One turn moves each row of this set onto another row. After a few examples, where does it send each row asked below?
K_652: [ -5   2   4   9  27 -15   0  19  21  27 -13   4  13 -15 -11  13   8  31
  14 -20   8  -5  51 -38   9 -27  11   6  37  13  26 -11   6   9 -22  18
 -16 -26  -4 -21  -9]
K_389: [ -5  15  14   8  13   3  17  18 -21  21 -13   2  22  -2   7  11  27  30
 -23  11 -16  -6  16 -11  11   8 -14 -11  37  -7   4  -7  26  33  -6  -3
 -30  -8  11 -22  -4]
K_102: [-10  -2   4  19  -2   4   4   6  -3  16  11  14   5   1   3  13   9  28
   1  31  18 -22  19 -29   2  10 -31   9  16   0   8 -17  45  28  21 -25
   0 -16  -6  -5  11]
K_787: [ 28  -6 -20  20  27 -32  -8  14  36 -17 -21  28  -6 -40 -28  19  22   3
 -16  25 -10   7  18 -21   0  -6   0 -12  14  19   8   4  14  13 -10 -12
 -23  -9   5 -11 -14]
K_40: [ 23 -12  10  -3   6 -40  19  21   6  13  -2  -6  -1 -48 -19  30  22  34
  -9 -15  28 -14  16   0  11  -4 -26  -8  17  35  25  11  25  14   8 -16
   6 -14 -11  -9 -11]
K_30: [-17   7 -25  23  -2 -33  -4  -5  25   5  -8   3  14  -1  10  17  33  36
 -24 -12  17  -1  22 -20  14   6 -18 -17   2 -12  -1  -3  44  31   1  -9
  26   8  29  -9  14]
K_304: [ 15  12 -12   5  31 -28   4   1  23  -3  17  -3   7  -2 -26  22  24  14
  -1  10  -9  13   1 -38 -13  12 -23 -23  14   4  18   6  42 -16 -26 -14
  -9 -13  16 -18 -15]
K_187: [ -3  -8  -6  16  -5 -47   2  34  12  23 -12   2  24 -16  -1  22   6  26
  -1  -5 -24  -5  54 -11   7  -6   6   2  15  23   5  -4  22  49   5   2
  13 -21   7   1  -1]
K_54: [  5  10 -20  15   0 -26 -14 -20  39  18  -7  33  18 -10  -4  16  -2  16
   0 -16  16  11  28 -11   9 -35   4   6  15   1   5  -8  10  -4  -5  19
  15  -6  22 -32   6]
K_851: [-12  20 -21  35   1 -11  15   0  -2   1 -11   8  17 -15  -8   6  45   5
 -25  -8  -1   1  47   5  17 -19   9  -8  20   0  -3 -14   6  23 -10  -7
   1  -3   5 -40 -14]
K_537: [-11   4  -4 -14  37 -31  -8   2  21  10 -22  -4  38 -29 -14   8  26  30
 -10   3  17 -25  50 -20 -13   4 -29 -13  24   6  -5   7  36   5 -13  13
   3 -25 -17   1   7]
K_750: [ 25  23 -14  30  26 -29  17   3   0  32  23   8  14   9  17   9  21  33
   1 -12 -17  11  13 -24  -2  -5   6   7  12   8  18 -15  16  -1   7  -4
  12  -2  11 -35   4]
K_314: [  9   3   3  14  20  -5  -5   4  12   2 -16   6   5 -11  -9  24  17  19
 -46  -3  38  -4   3   7   2   1  -2   4   5  -9   2  -3  25  -4  31 -21
  27   9   2 -13   3]
K_230: [  0   8 -14 -23   6  -4   0  17  21  21  20  14   3 -24  -5  23  21  36
   8   0   8 -25   7 -25  21  29  -6 -12  23   4  -5 -11  29  33 -22 -18
  -3 -19  -8   1   8]
K_312: [ 18   3  -5   8   4 -55   7  22  14  21 -36   8  19 -18 -12  31  21  18
 -27  -4 -13  21  11 -13  11 -13 -32   1  11  26   3  -3  31  -9  31   8
 -11 -10   3 -20   0]
K_316: [  3  -1  -3  22   3 -20  17   9  16  26  32 -10  31 -19  -8  23  -2  16
  14   3  -2  11   4 -28 -19  -9 -39  -7  -5  16  27 -12  28   8  17  -2
  -8  -7   3 -33  -7]
K_346: [ -5   7  -7   3   9  -7   5  11  22   4  10  -9  34 -23 -10   0 -12  13
   8  15  -1   5  24 -22 -27  -1 -24 -17  28  -6   4 -11  21 -19  20  -9
   6 -21 -22   0  18]
K_996: [ -9   2 -41  14  20 -25  -5 -13  29   8  -6  -1  -8 -37 -23  49  25  21
   4  11  -2  -5  27  -3  12  13 -11   3 -15 -10   0  -9  42  -7  10   4
  10 -17  -7 -20   1]
K_423: [ -8  -4   4  17  -5 -21  -6  10  28  -2  -2  26 -16   1 -14  15  12  13
  24 -13  -4  10  11 -35  30   4  14   2   7  21  11  -2  26  11 -28  -6
  -1 -16  15 -21   4]
K_852: [  6   8   1   9  33 -40   4  -6  19 -11   9   5   5 -27 -29  18  37  25
  -1 -10  11 -27  36 -24  17   5 -10 -13   8  33  19   7  12   6 -32   0
   2  -4 -18 -32  24]
K_523: [  3 -10   4   7   6 -19  -9   4  30   5 -31  27   6 -41 -14  45  21  32
   1   0  14   7  21 -19  27  -7  -7  31  17   8  -6 -27   8  17  -9  18
  -8 -18  -7 -14  15]
K_817: [ 18   6  21  22  37  -9  20  -2  -2   4 -11 -13  37 -17  -5  14  31  14
 -17 -15  16 -10  47  -2 -22  -8   2 -17  16  -5  14   4  14  12   6 -11
  24  -6 -19 -22  -1]
K_945: [ -1  19   0   8  12  16   0 -30  22  -1 -15  12   2 -13 -11  25   7  30
   8  -1 -11   4  29 -21  11  -4  15  -1  15 -25   8  -3   4   5 -19  -2
 -29  -9   1 -18   3]
K_503: [ -6   4 -18   5  19 -27  -9  31  33  -3  -9   3  25 -10 -10 -11  -1  27
 -39 -13  33 -14  32 -29  14  -7  13   0   4  -3   4  -1  11  27 -24  -8
   6   2   5 -17   7]
K_243: [-18  -2  -8  11  12  -3   6 -10  30  15   1   0  31 -21 -15  35  30  11
   2  14   4   7  42 -29  -8   3 -27  -5  -5  -6  14 -29  36  14  26 -20
  26  -1  -2   6  20]
K_465: [ 11 -10   0   6  17  12  13  16  -3  -2 -15  -1 -10 -29 -26  23  39   1
  -7  11  12 -10  15   7   9  15  -4 -18   7   3   7   7  30  19  15 -28
 -16  -8  10 -13 -25]
K_884: [ -7  -8  -4  10  -2 -10   0  41   2  18   2   7  10 -20 -14  11  16  23
  13  -2 -16   1  33 -26   1 -11 -35  -1  14  15  11  -3  27  23  54  -2
 -14   2   6  -4   7]
K_174: [ 27  -3   2   9  17 -36   5  30  15  -6  12   1  17 -22  -6  -3   4  11
  -3 -12  15  10  18 -13 -16  -1   2 -28  11   5  22  21  17  18  -8 -28
  27   2  20  -2 -10]
K_97: [  6  24   2  -6  17 -24   6 -11   6  22 -20  18  -4 -22 -12  23   9  33
 -45  -3   2   3  -1 -11  20 -20  -1   4  18  23   9 -17   5   1   1 -25
 -21   8 -13 -24  -5]
K_201: [ 21   9  -4  -1  42   8 -15   6  27  24  -5   7  28  -5 -15  18  -5   4
 -25   6 -20  -4  25  -9  -8 -12  -3   3  12  -3 -16  -3  23 -12  11  15
 -14 -13 -19  -7  -7]

K_102 -> K_346
K_187 -> K_996
Now find these:
K_465 -> K_817
K_54 -> K_423
K_851 -> K_852
K_389 -> K_537

One turn moves each row of this set onto another row. After a few examples, where does it send each row asked below?
K_147: [ -4   3   4 -15  22  18  -1  -2   8 -17 -12   1  -6  -7  -7   9  14  -3
 -24 -16  22  -3 -18  -1   1   1 -14   4  22]
K_78: [  4   6   0  10  29  -2   2  -9  30  34 -13 -13  12   9  -1 -22  12 -10
 -13  12  -8  -1   7  16 -22 -10  16   1  17]
K_991: [  5   7  18  13  28  -8   0 -15  24  40  -6 -16  -2   3  -1 -21   0 -16
 -20  -3 -13  -2   2  21 -19 -17  19  -5   8]
K_940: [-18  -2 -29  12  -9  -5   8 -22  -9  16  18 -17 -17  33  -1 -15   1  12
 -37 -27  -5 -14   2  -2  -7  22  -5 -20  -7]
K_597: [-30  -9 -21  19 -16  -6  17 -18 -13  14  22  -1   1  30  -1 -17  15  11
 -29 -11 -16  -9   5  -3  -1  23 -12 -28  -6]
K_119: [  8  11   8  11  23   6   6 -15  24  40 -24  -9   1   3  -4 -10   8  -8
 -19  12 -17  -8   4  25 -14  -7  18 -12   5]
K_332: [ -4  -3  18   2 -34 -17   6   0  10  18  11   6  13   3   8  21 -27   3
  10  19  16   9   1  12  16   0 -14  -4  -3]
K_842: [-12 -22  11  -3 -30  -7   4  -4   8  12  15   4  10   4   1  21 -15   3
   9  24  18   8   2  25  25  -7  -6   5   1]
K_899: [-14 -10 -36  15 -17  -7  14 -25  -6  11  22 -11  -1  25  -1 -11  13  16
 -37 -19   0 -14  -2  -2  -1  18 -17 -23   0]
K_919: [-18 -16  22   2 -29 -18  10   0   3  17  11  -5  11  10  -5  15 -36  -3
  11  12  13   4  -2  19  18  -6  -6   7  -5]
K_439: [-15  -3  10 -14  20   2   2   5  -8 -22   3  12   3  10   0   7   9  -1
 -15 -12  26  13  -8  -4  -9  -7 -24   7  22]
K_576: [  0   6  16   7  27  -5  -2  -7  32  40 -14 -16   2   8   4 -19  -4 -15
 -11   4 -10   0   7  14 -15   0  22   9  16]
K_717: [-23 -21  20  -6 -33  -9   5  -2  -2  17  16  -2  -2   9   5  19 -25   3
   3  14  20   7   3  23  26   4  -2   1   0]
K_596: [-26  -5 -20  16 -18  -5  12 -15 -10  11  28 -15 -12  23  -5 -23   4   8
 -33 -19 -12 -24  -7  -5   6  17  -6 -24  -6]
K_741: [-25 -10  -4  -9  22  22  -1  -3  -8 -26  -8  10  -3  14 -17   7  17  -2
 -18 -17   7  -1  -8   3   0   1 -17  11  14]

K_919 -> K_596
K_147 -> K_439
Now find these:
K_78 -> K_842
K_576 -> K_717
K_119 -> K_332

